In the rows, 128 means zero.
Families of rows that turns and mirrors carry onto each other, the same ones carrying the whole set onto itself: the rest of each named row's family, in list order:
4 families of 8 rows:
biz: [151 135  86  84  98 113 117 117 121 115 108 161 142 121 129 126 109 154
 136 128 131 160 150 140 119 136 118]
Lon: [147 122 121 113 136 112 115 122 138 134 131 125 142  98 146 124 100 134
 124 128 104 131 132 142 154 105 100]
Peda: [113 146 110 113 117 138 135 122 136 130 117 141 112 124 155 150  97 139
 167 130 136 134 137 124 121 107 109]
nupuf: [131 124 125  89 124 111 119 131 147 137 125 136 148 102 151 126  98 130
 123 124 102 128 125 148 117 106  89]
nomir: [154 137 114  86 143  93 144 147 105 144 136 125 151 113 129  92 128 131
 111 108 129 138 112 133 124 124 133]
kivan: [109 145 129 130 150 106 158 148 123 147 137 117 124 113 157 124 121 125
 124 112 136 127 102 126 131 113 121]
pidi: [125 134 113 102 122 135 147 153 138 115 126 127 125 109 140 111 132 151
 114 129 139 145 135 160  89 114 103]
bemub: [143 129 132  95 136 104 115 125 133 152 129 145 134  93 145 119 104 136
 125 129 105 144 135 149 139 102  99]
kipan: [126 125 108 102 126 135 141 134 134 125 121 129 132 107 135 110 147 149
 106 134 135 130 129 152  92 100 118]
nem: [113 155  84 102 133 102 136 156 116 118 120 146 123 148 149 134 132 143
 133 131 157 163 124 103 129 130 141]
zav: [170 134 100 106 132  77 133 138 113 142 124 132 153 108 140 103 124 149
 105 112 127 146 113 129 111 141 131]
botus: [146 155  94  87 112  99 114 110 113 119 130 144 138 125 156 116 117 178
 131 134 122 169 128 137 113 144 117]
pez: [122 142 131 136 140 121 159 148 123 144 130 134 139 119 159 138 120 118
 129 125 141 132 110 108 139 105 113]
mesem: [112 146 104 116 113 133 126 118 140 108 127 142 118 137 149 124  88 145
 138 154 137 139 134 120 143 119  97]
Zibe: [148 136 122 109 123 115 118 107 140 141 128 119 144  97 135 110 106 159
 117 119 111 119 121 139 125 110  90]
fiko: [139 145  74  84 102 113 123 100 123 115 118 152 141 118 144 110 108 154
 136 129 117 160 143 138 114 125 107]
vib: [147 134 105 101 130  80 139 143 109 132 128 136 153 110 130  98 134 141
  92 109 129 152 116 142 129 143 130]
Rugul: [136 155  99 115 130  87 122 126 118 137 124 146 132 135 153 133  87 139
 151 107 131 156 117 108 158 145 120]
batu: [ 92 146 108 110 125 144 132 123 139 120 120 143 112 133 148 140 110 139
 152 129 139 141 133 130 140 105 107]
Funo: [128 159  91 121 123 107 156 134  97 127 119 138 120 131 132 124 134 151
 135 120 165 157 126 115 132 145 149]
kun: [104 146 102 124 104 126 131 117 140 120 108 149 115 120 155 158 103 149
 147 136 139 147 141 131 127 128 103]
Tul: [122 135 133 133 155 109 142 161 128 146 126 122 125 124 142 133 127 133
 121 110 151 128 102 121 136 120 131]
sula: [114 136 112 125 144 118 141 153 143 139 118 122 131 120 127 129 121 124
 119 116 146 113 116 106 139  97 114]
sofun: [155 152 113 116 144  96  99 127 114 139 132 129 130 124 141 131  98 130
 141 113 134 144 128  97 147 142 113]
lufam: [113 158  87 104 120 110 149 138 115 126 113 151 123 144 141 119 134 153
 132 114 164 155 115 119  97 140 140]
ror: [116 152  84 119 112 115 161 139 110 111 116 134 130 140 140 129 127 143
 135 110 160 143 117 118 109 148 140]
genib: [137 149 114 117 126  95 114 125 119 154 114 150 147 116 139 116  91 134
 153 123 117 143 129 109 152 150 127]
mur: [133 145 103 112 126  85 127 113 106 147 118 151 140 125 145 136  98 128
 147 111 126 141 118 106 160 137 137]
poriz: [136 142  86  74 107  97 115 118 120 120 115 139 128 114 126 113 112 162
 129 120 126 152 144 154 110 147 124]
vav: [120 133 101  93 121 124 161 140 125 111 130 123 120 117 144 134 139 147
 106 120 152 143 124 155  97 101 110]
Lomu: [149 146 102  95 143  85 128 146 116 150 122 122 151 108 135 121 149 156
 113  98 131 143 110 122 109 120 134]
zodi: [105 140  93  95 112 120 155 136 142 120 116 137 138 122 143 114 140 172
 109 137 134 138 116 144 104  98 118]

Same family as vav: nupuf, nomir, pez, Funo, kun, genib, poriz
Same family as zodi: nem, botus, mesem, Zibe, sula, sofun, Lomu
Same family as kivan: biz, Peda, pidi, bemub, vib, ror, mur

